One turn moves every row onto another: examples first, then more rows asked:
Vufev: [-10.1 -13.1  -9.6 -11.0 -28.4  11.7  -7.1   7.4   7.8  29.9  -6.7   2.9
 -17.0  -7.1   3.1  15.2]
Fevu: [  1.2  -7.1  -6.0  -2.4   1.5  13.3   5.2  -5.5   7.5 -15.2   2.5  -6.9
 -12.3 -17.5   2.5   1.4]
rut: [-11.3   5.8  26.4  17.2  -5.4 -17.7  -2.7  -4.7  10.8   8.4   7.7 -18.3
  13.5  -5.9  16.3  18.7]
noz: [  1.6 -24.5  -0.4  -6.2  -0.2 -25.2  -9.4 -20.3  18.5  21.2  -9.7 -29.8
  -9.9 -10.8  -5.5 -12.6]
gav: [-19.3   8.5  10.4   1.2  -9.8  -0.8  -1.5  15.2  -4.8  -6.5   2.7   0.9
   4.5   8.4  13.3   6.5]
deso: [ -2.9 -17.7   1.6   0.0  19.9  -7.3  -3.7  -8.3   4.2  32.1   5.4 -24.6
 -22.3  15.3 -14.1  -7.3]
zal: [-20.9 -18.5  14.2  23.1  -5.8   2.9  15.3  14.2   8.4  25.3  -7.6  -1.9
 -21.6  12.8   2.5 -17.3]
Fika: [ -4.4 -31.9  18.6  -2.7  -2.3 -18.3  11.2  -9.5  27.5  17.0  14.5  -4.9
  -1.7  -1.9  19.6  -3.9]
timam: [-16.1 -13.4   8.9  24.2  -6.6 -17.6  12.7  -5.6  12.9  36.7   5.1 -23.0
 -23.4 -17.7  -4.0   7.1]
dumo: [ -5.9  -3.6   4.4  -1.6 -15.0 -19.7   1.5 -14.0   8.3  -0.9   1.4   6.7
  11.0  -0.5  20.4  25.9]
palen: [  6.8 -18.1  16.7   8.1  -9.7 -11.3  -4.2 -12.6   9.2  23.2   7.7 -31.8
  22.6   0.6  -1.6 -11.9]
Bup: [ -6.6 -15.8   1.6   3.3  27.8   5.8  -2.0  -8.1  30.1  10.5 -17.2   3.5
  -7.6  12.9  -0.3   4.5]
vosas: [ -6.4  -8.8   4.6   8.5 -31.5  -6.3   9.1  -3.4 -21.7  10.9  -4.9   2.6
  -4.7  15.7  12.9  -5.2]
dek: [-14.7 -19.1  -7.9  16.9 -10.2   0.2 -11.5  10.2  20.8  -6.0   1.8  -2.1
  -2.1 -19.8  -1.0  -4.9]
tovuf: [ 16.2  -6.8  -1.0  -2.8   8.8  -6.1  14.3 -10.5  14.4   3.0 -12.3 -19.4
   0.7   1.3  16.1  32.1]
dafep: [  0.8   2.1   1.2   7.6 -27.5  -8.0  -1.2  27.5  -6.1  14.2   8.2 -12.3
   3.7   1.7  -3.2   5.3]
Tazof: [-10.4 -15.2  15.2  29.9  -7.0  10.1  14.9  -4.0   5.3  35.2 -14.7 -37.5
  -3.5   2.5   8.9   7.4]
Muf: [ -7.4  -7.7   1.8   3.1  12.4  -3.5   9.7   3.4  21.7  10.5 -11.4 -32.8
 -19.5 -25.2  -5.0  -2.8]
zaz: [ -2.7 -10.6  -2.3  24.0 -13.8   3.0  -6.7  -2.1 -20.8  16.1 -17.1 -22.0
 -11.6  26.0   3.2   0.9]
vev: [  9.1 -11.3  -7.1  14.4 -13.0  -7.8   1.9  -3.1  21.3  41.9 -11.6 -12.0
  12.9   0.8 -16.1  22.6]
Vik: [  5.4 -13.2 -11.2  15.0 -10.4  -6.5   7.4  17.9  15.9   2.1 -19.2 -36.7
   4.7  -2.9  -8.6  -1.8]
Kunis: [ -8.9 -18.5  15.1 -23.8 -16.6 -24.7  -8.3 -12.6  22.1  20.3  -9.1  -6.8
  -5.2   9.9  15.9  -2.9]
Mopu: [-26.3  -3.9  22.3  24.8 -17.0 -24.3  14.7  -6.3  11.5  12.3 -10.7  -4.5
 -19.6   5.1   8.8  -4.0]
Lupit: [ 13.2  -5.3   8.5  -6.0 -10.7  -3.9  -0.3 -16.2   4.7  33.3 -38.5 -12.2
   4.6  13.2   5.3   4.2]
mel: [ -6.7  -3.9  -8.9  -0.5 -17.6   2.6  -3.9  -8.5  -5.0   7.6 -38.9   3.9
  -3.7  14.7  10.8   9.7]
Buge: [ -6.7  -5.0   1.1  16.5  15.8  -0.3   2.4 -20.9   1.5   8.4  -3.6   6.0
 -20.5  25.4  -8.2   6.5]
luto: [ -3.0 -15.1   0.5   8.4  18.4  -1.3  -4.3   6.2  16.3  17.6   3.0 -34.6
   3.7  25.7   0.0  19.9]
mas: [ -0.6  -0.8  13.6  -8.0   2.6   2.2  20.6 -16.6   1.7  13.3 -17.6   4.5
  -2.1  15.2  22.7  18.4]
niled: [ -1.4 -38.3 -13.5   6.5 -19.4   1.1  -6.6 -13.4  14.7  35.8 -14.7   5.7
 -13.1   2.5   3.2   4.2]
vid: [-14.8 -10.5 -11.3   6.5  -2.9  -8.3 -17.7   7.6  15.1  39.6  -1.3 -15.0
 -17.8  -5.7 -20.4  11.4]

dek turns into zal
Vufev turns into Buge
Where do these go?
mel turns into mas
noz turns into Muf
vev turns into luto
tovuf turns into rut

One turn moves every row onto another: examples first, then more rows asked:
kefe: [  4.9   4.4  17.9   0.8   5.3  -7.1 -20.4   4.4  22.5  -0.9  25.9 -13.6
  -3.6   8.0   2.0  -9.3 -12.0]
rogi: [ -1.9  10.1  11.2  -4.3   2.8  -6.8 -17.4  -9.8 -26.9 -17.5   8.1  15.7
   2.1  -3.2  13.4  14.2  12.2]
fike: [ -5.7 -19.0  -1.5   0.2  -5.8  -2.7  30.9 -14.3   1.2   9.7  -5.2  -5.1
   4.1   3.7  -1.9 -15.7 -11.5]
Gosus: [  0.4   5.2  11.4   9.6   8.2  -1.0  -5.4  -2.8  14.7  11.9  37.7 -18.5
 -10.2  -4.6  -8.8  -9.6   0.3]
buzev: [ 23.6 -13.5  -6.9  10.1 -16.6  12.4   1.0  -5.1  -7.6  -9.9   5.2  -5.2
  11.3 -27.4   5.8   5.2  11.2]
Tar: [  6.7  11.3  -2.2   6.6 -25.9 -12.6  -3.8  -0.8   4.8   3.1  21.8  10.2
 -13.6  -2.3 -35.8  14.3 -10.1]
fazo: [  7.2  22.9  16.7  -4.3   6.5 -13.4 -20.3  -0.7   3.3  13.7  10.0 -15.0
   1.7 -21.0   0.5  -6.6   1.3]
naper: [  3.2  -7.8  -4.1 -14.6   1.6  -1.2  11.7  24.3  -0.9  -5.5 -11.2   5.6
  18.7   5.5  -4.5  -4.1 -12.7]
Zimos: [ -0.9  -7.2 -11.4  22.3 -38.7   2.6   9.6  -6.8  -1.6  -3.4  -2.8 -13.7
  10.0   2.6  -9.8  -4.4  -9.7]
Koriv: [  4.3  -8.8  -3.2  15.9 -44.4   5.2   6.3  -9.3   5.5  -4.6  -2.4 -11.4
   5.9   1.3  -9.3  -5.2  -5.0]
durul: [ -6.4 -20.5  -9.4   7.5  -0.4  -2.3  29.7  -9.8  -4.8   5.4  -1.8  -6.8
   8.8   4.8  -0.2 -12.3 -15.8]
Dib: [ 18.5  -6.2   8.4 -13.3  -1.7 -18.7 -14.5  -1.0  10.4 -11.1  13.1  19.0
  -5.8   4.6  -7.1  12.1 -26.1]
kalef: [ 18.8 -11.2 -12.0  14.4 -17.2   8.3   0.8  -6.0 -15.3  -9.3   1.4  -9.5
  16.9 -26.0   5.5   4.9   3.1]
fum: [  8.0 -10.6   0.4   5.2   5.9 -13.6  13.1 -18.7  10.1   4.8  29.6  14.5
 -22.8   1.0 -13.5   8.1 -11.6]
vizu: [-20.7  -4.6  13.7  -7.8  -4.4  -2.8  -2.7  -6.1 -19.0 -11.9  23.7   8.9
  -0.6  24.3 -10.2   2.0  -9.4]
Kuvat: [-19.4   0.2  10.9   4.9 -13.6  -1.0   2.3 -26.5 -27.5  -1.2  25.7   1.6
  -6.9   4.3 -11.5   2.6   5.0]
Gane: [ 19.4   6.9   3.7  -8.1  -3.9 -16.8  -5.8 -15.7 -12.2   8.5  12.6  11.4
  -6.8 -31.5 -16.5  14.5  -5.8]
Mif: [  3.4  -8.7 -11.1  -3.9   1.7  -2.5   8.7  23.3  -3.9 -11.0  -9.8   3.1
  21.7   7.8   1.2  -1.1 -16.7]
kor: [ -0.9  26.6   9.6   8.9  -6.8  -6.6 -13.9   6.3   9.0  14.9  23.1 -18.4
  -5.3 -11.0 -17.0  -5.4   5.5]
sero: [ 12.4  19.7   0.1   5.1  -4.6 -29.8  -3.2 -12.2  11.5   1.7  -5.7  23.0
 -17.4  -3.3   0.3  14.9  -2.0]
Lifin: [-15.7   7.1   9.0  -0.9   9.9 -10.3  -2.3  -4.1 -12.8 -16.0  10.2  20.4
  -5.8  22.8  10.7   8.5   5.6]
fem: [ 10.1   7.3 -16.5  14.1  -0.1   0.1  14.3  17.0   5.3  -7.8 -10.6  10.6
   3.9  -5.1   9.2   7.3  19.5]
vin: [  8.7   5.3 -20.9  21.5  -0.2  -2.8  12.4  10.7  -0.6  -9.4 -13.1   5.9
   8.4  -5.9  14.7   7.4  12.4]
bosur: [-10.2  17.8   8.7   8.3 -24.7  -4.8 -15.8 -16.2 -26.5 -11.2  11.6   6.2
  -2.0  -1.4  -4.3  12.3  14.4]
gimak: [  3.2  19.6  16.5   4.7   9.9 -18.2 -16.1  -4.2  21.3   6.9   6.4  -9.1
  -7.5   0.6  14.1  -9.1  -1.2]

buzev turns into fem
fazo turns into gimak
fum turns into Tar
Where do these go?
Zimos turns into kalef
bosur turns into rogi

